One vector is turned by the same rotation once a step. Each row is the vector after some number of steps, and that number follows the row.
The counts run from 0 to 561.
[ 26.1 -18.4 -15.8   2.4  27.4 -30.1 -16.6  35.9  -0.1  12.4 -24.3  -8.8
   3.7  -6.2  -0.6   2.6   2.8  23.7  -0.6  10.0   0.5  46.2  -1.4  42.2
 -37.0 -30.8 -25.9   8.5 -26.2  12.6 -40.8 -23.6 -43.9  17.5   7.8   2.9
  28.8  20.8  46.2  14.1  10.9] => 58
[  1.2  -8.4  28.5 -10.3  47.8 -29.4 -39.3  23.1  26.0   3.9  -3.6  -7.9
  20.1 -14.3  -4.6  17.7  -4.4   8.8 -19.7  26.6   4.0  31.2  21.9  21.8
 -37.8  -3.4 -39.0  43.6  24.7   7.4 -41.0 -22.3 -22.7   2.9  29.8   5.6
 -19.7   2.9  27.7   7.2   1.0] => 504
[ 19.2  20.3  16.0  34.2  27.8  -8.0 -30.1  12.4  33.0   6.7   7.4 -26.6
  -5.6   2.6  -8.2   0.0 -16.7  -1.5 -29.9   0.2  -0.7   5.4  12.4   5.8
 -29.2 -21.6 -40.3  -2.3  10.8  -6.4 -45.7 -11.2 -38.1  -1.1  42.0 -19.8
 -49.8  22.1  38.0  20.3 -15.4] => 311
[ 27.8   4.3  12.5   5.8  37.4 -10.1  -3.9  28.2  22.2  22.0 -11.9 -16.2
  18.5  -3.2  -0.4  -6.9  19.7 -14.7 -12.6 -15.1   1.7  38.6  -4.9  35.6
 -39.0 -20.5 -63.5  35.9 -17.8  -2.9 -18.0  -7.1 -24.5   2.4  20.4 -13.8
  10.7  48.8  21.3  -7.5   9.0] => 516
[  9.2 -16.6 -17.3  -5.2  28.8 -41.4 -17.7  24.8  14.4  35.5 -31.0 -29.8
 -21.8   4.4 -13.6  -4.2 -10.3   6.7 -26.3 -20.8  30.4  17.5 -13.8  34.9
 -24.4 -36.2 -42.9 -25.3 -12.0   8.2 -31.0   0.5 -27.8 -19.7  34.2 -23.2
  13.8  23.7  13.4   7.6   5.1] => 155
[ -4.3  42.5   3.3 -14.2  27.7 -27.4 -16.9  32.6  36.1  -2.9   2.6  -8.3
  -5.9   2.9  -1.0 -19.6 -25.4 -26.8 -21.0 -28.0  21.1  20.8 -15.3   3.1
 -32.9 -38.3 -66.8 -13.3 -13.7  -3.3   0.9 -11.1 -14.1 -15.0  41.8 -20.4
  -9.7   5.6  15.0  14.7   4.4] => 355
[ 24.9  -8.2  -3.3  10.0 -13.8 -29.9 -40.3   5.6  18.8 -27.4   7.4 -27.7
  27.1 -48.6  -6.6  -3.8 -14.5  -2.4 -44.6 -16.0  -5.4  26.7  -1.9  -2.1
 -45.1  12.0 -35.9   9.1 -36.4   4.0 -13.9 -14.5  -5.3 -29.7   9.8 -21.2
   5.9 -11.3  32.0 -38.3   0.1] => 375
[  7.4   5.0  27.2  10.6   9.9 -26.2 -45.9  25.5   6.0  -8.9  12.0 -15.7
  -0.7 -19.8  -4.5   5.1 -24.2  15.2 -50.5  33.5 -11.1  33.4  21.6  -4.2
 -36.0 -19.4 -35.4   5.1   8.6   6.5 -42.1  -1.9 -24.6  11.6   6.9   1.1
 -28.9 -10.1  47.7  20.6  20.6] => 215
[ 15.8  -3.6  12.4   7.9  46.4 -18.6 -12.5  16.3  32.1   5.9  -5.2 -15.5
  25.0  -7.4  -1.4  -1.2   6.1  -7.7   3.2  -3.2   5.7  25.0   2.9  37.7
 -33.5  -5.8 -49.0  52.0  -1.5  -7.6 -35.0 -31.7 -32.3   2.0  32.2  -9.2
 -11.0  36.3  29.0  -9.4 -17.9] => 511
[ 13.8  24.9  16.3  -5.8 -18.7 -53.9  -9.1   6.7  34.5 -27.8   3.4 -14.6
  27.9  -4.7   5.2  -9.0 -45.9  -4.7 -32.5  -7.1  11.2  38.5 -26.7  -4.1
 -42.9 -28.2 -44.4  -4.1 -22.8  15.6 -13.7 -21.0 -18.6  -2.4  -2.9 -16.8
 -26.7 -20.3   0.9   0.7  22.9] => 452
[ 12.6 -16.4  -6.4  27.9  19.7  -7.3 -42.6   9.0  18.9   9.7  -1.4 -48.5
 -32.6 -14.7 -12.1 -13.2   1.8   2.3 -43.4  -9.1   6.8  31.2  -3.1  -4.5
 -29.6  -2.3 -30.5 -31.8  -4.7  12.2 -10.2  11.6 -41.2 -27.2  41.6 -34.0
  11.4  26.8  38.9   1.8  -0.3] => 480
[ 13.7  -9.0 -19.1  -6.3  -6.7 -58.3   3.5  20.7   8.2 -13.1  -8.5 -25.6
   7.8   2.5  -7.0 -12.4 -43.0  -2.1 -20.7  -9.9  32.9  30.6 -41.2  24.5
 -26.8 -40.2 -41.9 -16.9 -40.7   8.0 -26.8 -18.4 -32.4  -9.2   1.2 -12.0
   0.7  -4.2   8.3 -10.6  14.6] => 532
[  3.9  23.0  14.9   0.0  -3.6 -54.9 -43.2   7.8  39.3 -16.1  12.8 -12.5
  24.3 -20.9  -4.1  -2.3 -39.5 -10.9 -24.5 -20.2  13.6  25.0  -7.1  -7.1
 -37.1 -11.0 -57.7   5.6 -19.0   4.7 -16.8 -19.4  -4.1 -18.6   4.2 -30.4
 -22.8 -19.9   6.1 -13.0   0.0] => 455
[ 37.1   7.1   6.7  23.2  26.6 -14.8 -11.4   3.7  33.9  -5.1  -6.7 -23.4
  21.7 -10.1  -4.6   3.6  -9.6   7.0 -19.7   3.6  -9.6  10.8  20.8  26.5
 -35.2  -9.5 -14.2  18.7   3.4  -4.3 -50.6 -41.6 -34.2   3.7  43.6  -1.7
 -37.3  19.3  48.9   1.4 -12.1] => 225
[  0.6 -16.1  15.7  21.4  11.1 -24.2 -19.3   9.3  15.2 -13.0   3.8 -35.5
  10.0  -8.7 -19.3  10.3 -38.5  14.1 -63.7  22.6  15.1   8.7 -26.3  10.8
 -22.1 -23.2 -37.4   0.1   8.5   3.9 -49.4  -4.6 -35.9 -20.0  25.0  -0.3
 -47.8  -1.7  13.1   2.9   0.5] => 494
[ 16.0  -7.3  25.1   1.8  17.6 -19.5  -9.2   3.7  30.7  12.5 -20.0 -39.0
 -13.4   6.8   2.1  -0.9 -16.7  12.0 -53.7  25.4  -1.3  30.7   6.9   7.8
 -36.3 -22.8 -16.6 -20.0  27.0  21.0 -36.3  -2.5 -40.0   0.0  42.8  -6.6
 -35.7   6.8  18.7  22.7  29.4] => 402
[ 34.3  -6.2 -20.6  24.6  31.9 -14.4 -11.6  25.0  16.0  26.0 -21.9 -26.2
  -1.6  -3.6 -18.1  -3.0   5.3   4.3 -16.8 -29.6  13.8  12.1 -12.8  40.4
 -28.0 -25.6 -43.7  -3.0 -26.7  -3.4 -39.2  -8.5 -32.4 -15.7  28.9 -25.1
   6.4  47.7  27.8  -5.9  -9.8] => 149
[  2.9  -2.0   4.6  -4.3  17.2 -27.6 -56.9  21.1  36.4 -17.4   3.4  -4.4
  29.6 -44.0  -5.0   4.6   2.2   3.1 -26.0 -24.8   7.5  32.2  -8.8   2.0
 -42.7  17.8 -52.6  22.8 -15.8  16.7  -1.8 -16.5 -12.3 -29.4  26.2 -24.5
  18.9 -14.9  11.3 -23.1  -9.5] => 92
[  3.1  26.5  13.3 -29.0  18.5 -55.9 -17.7   6.0  51.6  -1.5   3.0 -25.5
  -6.6  -3.2  13.5 -16.5 -32.7 -30.6 -12.1 -19.7  18.6  36.3   2.4  -2.9
 -41.5 -12.5 -44.3 -10.1   6.5  11.4   2.3 -23.5 -13.9 -16.9  41.7 -28.5
  -7.9  -5.8  10.1  -5.2  14.8] => 361
[  8.7   8.7  12.5  -1.2   9.5 -47.6 -37.5   2.7  47.5 -20.4   1.4 -10.1
  44.0 -17.5  -7.3   8.7 -22.7   2.3 -23.7 -23.7  14.6  22.6 -25.4   6.5
 -37.9   3.6 -52.3  20.8 -12.1  17.8 -12.2 -26.4 -16.5 -28.1  17.9 -31.2
 -15.5 -16.9 -13.9 -21.5 -10.2] => 86
[ 23.5  11.0  16.2  20.5  36.9 -25.2 -38.3   7.9  33.0   3.2   0.0 -19.1
   6.2  -6.8   1.3   4.4 -13.7   5.3  -7.0  13.8  -5.1  22.4  29.4  13.3
 -35.0  -0.3 -26.1  25.3  15.8   0.7 -46.2 -35.9 -38.4  13.4  33.0  -8.1
 -31.2  16.1  49.1  10.5 -16.1] => 223
[-20.1  -5.8  -6.6 -13.7  32.3 -42.7 -43.8  47.1  12.2  -6.4  -9.2   5.8
   5.0 -14.3 -20.7  11.5 -24.5  13.9 -28.2  -8.4  31.3  17.6 -29.1  18.5
 -24.7 -34.7 -60.4   1.6 -16.7   9.0 -30.6  -6.6 -24.1 -19.5  19.6  -3.9
   8.6 -20.2   5.4  13.8  -3.3] => 255
[  8.6  13.2  24.0   1.3  17.9 -11.8  -6.2  10.5  30.2  -6.2   4.2 -44.2
  -9.6 -17.6  -2.5 -16.0 -21.3 -25.3 -64.9   6.7   3.3  15.7  13.1   4.6
 -31.3 -17.1 -33.1  -9.1  16.4  -3.3 -25.1  -4.0 -18.2 -20.7  54.6  -3.7
 -37.3   7.6  34.8  -0.1  17.1] => 31
[  5.4  16.4  -2.8 -11.5  -0.6 -62.6  -8.0   3.8  34.4 -24.5   4.5 -24.3
  14.2  -2.6  -1.8 -12.0 -57.9 -13.7 -21.9 -12.7  27.8  24.5 -23.5   2.3
 -33.8 -30.5 -41.3 -12.7 -19.9  10.7 -21.5 -31.1 -21.9 -12.6  13.6 -19.7
 -25.4 -19.7   6.8  -9.5   8.6] => 450
[ 18.5 -27.3  -4.6  17.2  -5.1 -47.5 -27.9  -6.0  26.4 -17.6  16.9 -56.2
  -1.8 -20.8  -1.9 -17.0 -23.3 -12.1 -15.4  -3.3  18.6  43.9 -14.2  -7.9
 -34.2  15.5 -31.5   6.4 -20.6  14.1   1.2 -14.1 -33.3 -22.3   7.5 -30.5
  12.9   7.4  21.5 -36.2  -2.7] => 286
[ 20.7  12.4  25.3 -11.6  -0.7 -58.3 -18.7 -10.5  51.6 -12.4   7.5 -33.9
  15.6  -6.6  19.0 -16.3 -30.7 -20.1  -6.9  -5.5  13.3  50.5  -5.5 -11.4
 -46.8   3.6 -42.2  12.2  -3.0  22.6   3.9 -24.8 -23.3  -4.3   9.7 -28.5
 -11.7  -2.4   0.4 -16.7  16.8] => 366
[ 14.3  15.7   0.8 -14.0  17.2 -15.5 -14.5   9.8  47.2 -37.2  -5.2  -5.5
  40.1 -25.3  17.7  -7.3  -1.5  -1.4 -13.5 -18.4  -6.1  45.4 -13.2  12.2
 -47.0   9.2 -22.1  14.0 -18.4  15.0   0.2 -53.7 -37.8  -5.1  45.0  -2.4
   7.5  -6.1  27.6 -13.7   1.2] => 182
[  7.9 -30.8  -8.7 -13.9  48.5 -32.4 -24.5  30.8  18.9   6.4 -16.6 -11.0
  19.6 -24.9  -7.1   7.6   8.5   3.5  -3.4  -4.2  16.9  27.7  -1.0  45.7
 -31.4  -2.6 -39.6  40.4  -6.6   5.8 -34.9 -32.1 -32.2  -8.6  30.4   1.5
  23.3  17.0  29.2 -15.5 -12.2] => 424
[  5.7   4.7  12.4  23.0  27.3 -11.1 -40.6  14.6  22.2  17.5  -1.6 -37.3
 -34.6   2.2  -8.0  -7.5  -9.7   4.5 -45.2   5.9   5.5  21.8   8.8  -7.1
 -28.4 -24.7 -39.7 -26.0  19.9  14.2 -28.1  11.0 -39.1 -10.5  39.9 -21.1
 -22.6  20.3  33.1  29.0  10.3] => 398
[ 34.2 -18.0  22.1  -7.1  23.2 -26.4   1.3  -4.4  40.3  27.5 -34.6 -37.4
  12.5  -8.3   3.4   5.3  -1.4   9.6 -46.5   3.6  -6.6  21.6  17.0  30.6
 -39.6  -8.6 -16.8   5.0  18.7  17.7 -39.3 -11.1 -21.1 -11.1  44.6  -6.8
 -25.4  17.6  18.2  -4.1  21.9] => 320
[ -7.3 -15.8  -6.6   4.0  10.7  -1.1 -43.8  32.3   6.4 -30.9   5.7 -16.1
  -2.3 -30.1   1.2  -4.4   1.1  20.4 -41.8  13.3  -4.4  53.0 -21.1  -1.0
 -37.4  -1.9 -25.9 -10.7 -18.8  21.0  -0.6 -10.4 -50.0 -10.6  28.2   1.0
  31.1 -14.5  39.5   8.3  13.5] => 14
[  1.4  24.1   6.1 -11.4  -5.7 -50.0 -36.3  35.6  15.5 -14.7  -1.1   4.2
  14.6 -18.9  -0.1  -1.2 -34.7  11.1 -31.7  -6.3   9.2  41.9 -12.8  -0.3
 -40.6 -36.6 -50.3 -11.8 -25.6  18.3 -21.6 -11.1 -15.3   4.4  -4.7 -15.5
   1.6 -30.4  14.0  18.2  30.7] => 540
[ 22.3 -28.0  -1.1   6.5  24.1 -38.7 -42.8  35.6  -1.6  21.0 -12.6  -9.4
   6.1 -30.1  -9.2  11.3   8.4  16.3 -16.5   9.9  -1.6  39.4  17.2  34.5
 -39.1 -13.6 -46.4  32.3 -17.2   2.3 -43.3  -5.1 -19.5   4.5  -3.2  -6.9
  21.5  23.1  40.3  -5.3   8.9] => 53
